Here are some numbered points:
[  3 -14  61  58  44  -4  10  61 -15 -80 -50  24  25  26] 0
[-22 -20 -38 -56 -67   7  38 -12 -15  -5  11 -54 -63 -72] 1
[-50 -56 -35 -50 -66  15  18 -28 -39 -13  32   5 -24 -45] 2
[ -2   0 -32 -58 -57  11  31 -21 -12   2  -7 -60 -87 -77] 3
[ 17   9  58  49  48  -5  16  67  -7 -63 -58   1   8  16] 4
[ -6  -2  87  34  72 -67  75 111 -26 -70 -36 -32  56  26] 5
[ -7  32  37  -6  26 -22 -60 -11   5  37  -8  50  25  23] 6
[-10  31  38  -7  24 -25 -67  -7   5  27  -8  62  28  24] 7
[-32 -35 -39 -50 -54   9  24 -20 -28  -9  22 -25 -47 -62] 8
[-18  22  35  -3  28 -23 -59  -7   1  30   2  70  41  27] 9
[ -8   5  10  40  21 -16  12   3  16 -50  31 -35  23  55] 10
[-28 -37 -31 -52 -65  24 -17 -48 -38  -5   9  -6 -43 -36] 11
[-94 -91 -52 -66 -35 -35  15  -9 -84 -55 117  31   8  15] 12
[-28  17  36  -3  36 -24 -48  -1   1  29   7  73  43  25] 13
[ -4  44  33 -10  30 -33 -33  10  11  38 -12  19   9   8] 14
[ 54  17 -35  37   4  34   4  -9  66  28 -12 -11  -9  -5] 15
[-89 -70 -22 -75 -38 -60  83  24 -56  -9  62 -31  13 -42] 16
[-41  11  37  -3  28 -26 -39   3   1  20  13  85  49  27] 17
[  9   8  -2  54  -4  56 -47 -39  45 -45   0   3 -11  40] 18
[ 42  23 -32  14  24 -35  66  35  39  40   8 -75  19   4] 19
[ 64  24 -48  41   1  40 -15 -23  61  33 -16 -10 -11   2] 20
[ 60  16  64 -26 -18  -6  19  18 -81  22 -11 -26 -16  20] 21
[ -7   8   7  33  22 -17  17   7  14 -44  29 -37  23  52] 22
[-81 -75 -63 -61 -37 -33  17 -10 -75 -46  83  23   0   9] 23
[  9 -12  62  59  41   1  -2  46 -15 -80 -54  34  30  31] 24
[ -48   20   38  -24   54 -108   35   57  -13   37   38   15   59   29] 25
[-61 -58 -38 -44 -70  14  15 -27 -29 -14  30   7 -27 -47] 26
[ 72  18 -36  43   0  44 -26 -24  56  29 -24  -6  -7   6] 27
Which three points above are nearest to each new point, looking only along the 5 directions in which the numbered points spread most? Their numbers follow each, nearest first.
[-34  23  28 -10  36 -45   7  43  18  29  10  48  23  -2] 14 13 17
[-91 -77 -30 -56 -38 -54  72  25 -63 -10  64 -19  20 -29] 16 23 12
[-10  48  27 -14  34 -42  10  47  33  36  -7   6  -5 -14] 14 21 6
[ 89   3  92  -3 -53  56 -17 -21 -54  52 -56  -6 -16 -17] 21 14 27
[-49  21  45 -28  57 -96  33  71 -10  33  28  11  55  25] 25 14 17
[-24 -23 -43 -53 -67   4  45  -9 -16  -6  11 -54 -58 -71] 1 8 3
[ 13   6   0  62  -6  65 -59 -48  36 -56  -3  13  -8  37] 18 27 20
[-86 -69 -30 -77 -32 -69 109  43 -56 -11  71 -48   6 -49] 16 23 12
[ 67  15  70 -24 -11  -8  18  27 -74  26 -11 -32 -21  13] 21 14 4
[ 21   3 -27  16  32 -40  68  52  39  30  19 -48  37  12] 19 22 10
[ 25  16   2  55  -8  63 -75 -63  32 -53 -12  11 -12  45] 18 27 20
[ 35  95  36 -17  29 -35 -35   9  32  41 -39 -20 -32 -10] 14 21 6
[-65 -69 -27 -78 -33 -54 102  29 -48 -11  71 -28  19 -41] 16 23 12
[-68 -58 -29 -77 -30 -57  83  28 -55  -7  47 -48   1 -41] 16 23 8
[ 16  63  33 -11  28 -24 -38  -7  14  39 -27  24  -1  10] 14 6 7
[ 22  12 -30  20  29 -32  44  29  40  28  17 -43  38  13] 19 22 10
[  7  55  36 -11  29 -23 -41   3  18  39 -20  19   1   7] 14 6 7
[-14 -14  74  39  73 -63  77 117 -36 -82 -30 -17  64  34] 5 0 4
[-16  40  31 -14  33 -40  -7  31  30  36  -1  26   9  -2] 14 6 7
[ -52   13   30  -32   64 -120   43   76  -18   30   40   25   75   26] 25 17 14
[ 38  26   1  55  -8  57 -69 -61  41 -44 -15  -5 -31  41] 18 27 20
[ 26  92  28 -13  28 -24 -52  -2  22  38 -38   4 -16   1] 14 6 7
[ 70  13  77 -20 -18  -1   3  10 -87  26 -11 -20 -12  26] 21 14 4
